Which row each row swaps with, under one turn or mirror
Q182: [-17  -3  35  23   5  17  22 -45  24  16  20   4 -12 -28  10 -24 -13 -37]
Q605: [  0  15  36  24 -25  10   0 -37  15  17  27 -43 -33 -39  18 -17   1 -35]
Q522: [ 17   5  28  -5 -18  15  19   5  26  28  -3  -4 -60 -59  -9  -7  13 -25]
Q505: [ 34 -10  62  -5 -44  28  25 -16   0 -20  48  23   6 -52   8  -1  24  19]
Q778: [-22  15  -5  32 -31 -19  28 -19 -37  28  26  14   7   5  15  11  38   6]
Q193: [ 22  17  38  -3  -5   5  40   9  -4  32  25  10 -27 -70  17 -36  17 -39]
Q889: [ 72 -16  11  -5  -2  10  15  14 -28 -10  53   7  -1   4 -56 -27  -2  42]
Q372: [-17  -2   3  35 -40 -27  22 -14 -17  34  20   8  27  16  29  -3   0   1]
Q928: [ 13 -39 -25   0  15   0 -46 -12 -30  17  10 -10 -16  16 -26 -64  26 -17]
Q938: [ 23  -9  18   3   3 -37   2 -12 -11 -12   2   4 -31 -39 -47  11  77  16]
Q739: [ 29  11  37  -5 -44  32  28 -27 -12 -16  46  22  -2 -56   6   3  -4  22]
Q203: [ 22   5  11   4 -60  34  14 -33  -6 -13  50  22  -9 -41  11   4   1  42]
Q662: [ 31 -34  52 -12  -5 -45   6  -9 -46  -4   0   8 -17  10   7 -27  36  -6]
Q776: [ 50   4 -24 -21   3   1 -26  -6  11  26  18 -15  -8  30 -34 -53  22 -33]
Q647: [  8  24  28 -20 -30  14  48 -27  19  30  12  -4 -22 -27  23 -25 -10 -33]
Q311: [ 11  28  17  28 -30  20 -12  15  18  50  -2  31   4 -19 -26  11   9  40]
Q116: [ 25   2  45   0 -54  41  20 -25 -20 -17  53  10 -16 -30   2  -3   9  30]
Q595: [ 12   3  14  52 -34   2   7  11  29  48   3   5   0 -14 -19  24  10  15]
Q316: [ 51 -20  12   9   1  -9   8  -3 -41 -11  48   2  39   6 -53 -25  -5  30]
Q922: [ 18 -23 -46 -20  34  -9 -14  18  -2  20  30  12  -1   4 -39 -56   9  -4]
Q219: [ 33 -10 -29 -26  -8 -29 -18   7   3  29  23 -15 -13  28 -45 -55  36 -11]
Q250: [ 11  -3  17  -7 -25 -17  40 -39  50  19  33 -10 -23 -45  24 -16  12 -31]
Q746: [ 53 -29   5   9  16 -37 -13  -1 -22  -2  -3  16 -20 -63 -33  16  33  24]
Q389: [ 27   0  42  50  -9  30  10  -4  15  47  18   7  19 -11 -10  31   8  20]
Q292: [ 29  -9  42   3 -65  38   2 -28 -16   0  47  11   3 -35  21  -8  27  27]
Q2: [ 56 -30   0   1  -9  11  -3  12 -44 -20  61  -1  18   7 -34 -23 -10  39]
Q544: [  9  18 -36 -17  26 -14 -15  20 -21   3  24   2  23  -2 -32 -67  25 -22]
Q406: [ 40 -34  22   4  -7 -49 -29  -5  -1  -7 -14  15 -31 -27 -41   4  33  17]
Q200: [ 18  -2   8  35 -11  -8  -5  24  53  37   5  15  23 -12  -2   5   3  37]
Q393: [  7  18  28 -15   3  21  23   1  16   7  22   4  -7 -57  43 -37  32 -34]
Q667: [ 40 -22 -20   9 -25   2  -4  16 -38  -7  54   6  42   2 -47 -23  17  35]
Q575: [ 13  18 -40 -17  -9 -28 -31  23 -28  20  17  22  12 -20 -23 -63   3  -2]
Q958: [ 22  -6  -7   4   6 -28 -45  -6 -15   5  18 -36  -9  11 -40 -58 -12 -11]
Q101: [ 13  -7 -51  -7  -2 -26 -31  24  11  16  -2   6 -14 -17 -45 -33 -16   5]
Q552: [ 41 -10  47  -3 -60  38  10 -16 -14 -10  47  14   7 -20  18 -18  28  29]
Q125: [  1  -5  26  -1 -12   7  36 -39  35  22   3   2 -22 -57   4 -31  18 -34]
Q927: [ 65 -23 -13 -10 -11  17  -9  22 -48   1  37   1  17   1 -42 -36  10  38]
Q149: [ 42 -31  51 -10  14 -49  -1  13 -20   1   8  27   5  11  17 -24  19   7]
Q642: [ 34 -31  15  -3  -5 -26 -43 -33 -29 -12   3  22   1 -28 -35  14  38  30]
Q187: [ 47 -13  -5  10 -11 -11  24 -12 -41 -29  58   0  38  -4 -42 -17   3  31]
Q900: [-12  12  20 -21  -6  25  26 -24  31  16  26  26 -40 -46   9 -28  24 -23]
Q856: [ 38 -26 -49 -32   2 -30 -12   1 -30   9  10 -14  -7   8 -22 -54   5 -11]
Q502: [ 19 -25 -32 -10   1 -15 -26   0   8  34   1  -1   3   9 -45 -74  16  -7]
Q404: [ 25  12  -6  -8  -9  -1  15 -52  40   9  31 -12 -18 -44  17 -10   7 -47]

Q746 swaps with Q311
Q406 swaps with Q595
Q856 swaps with Q647
Q776 swaps with Q404
Q938 swaps with Q200
Q125 swaps with Q502

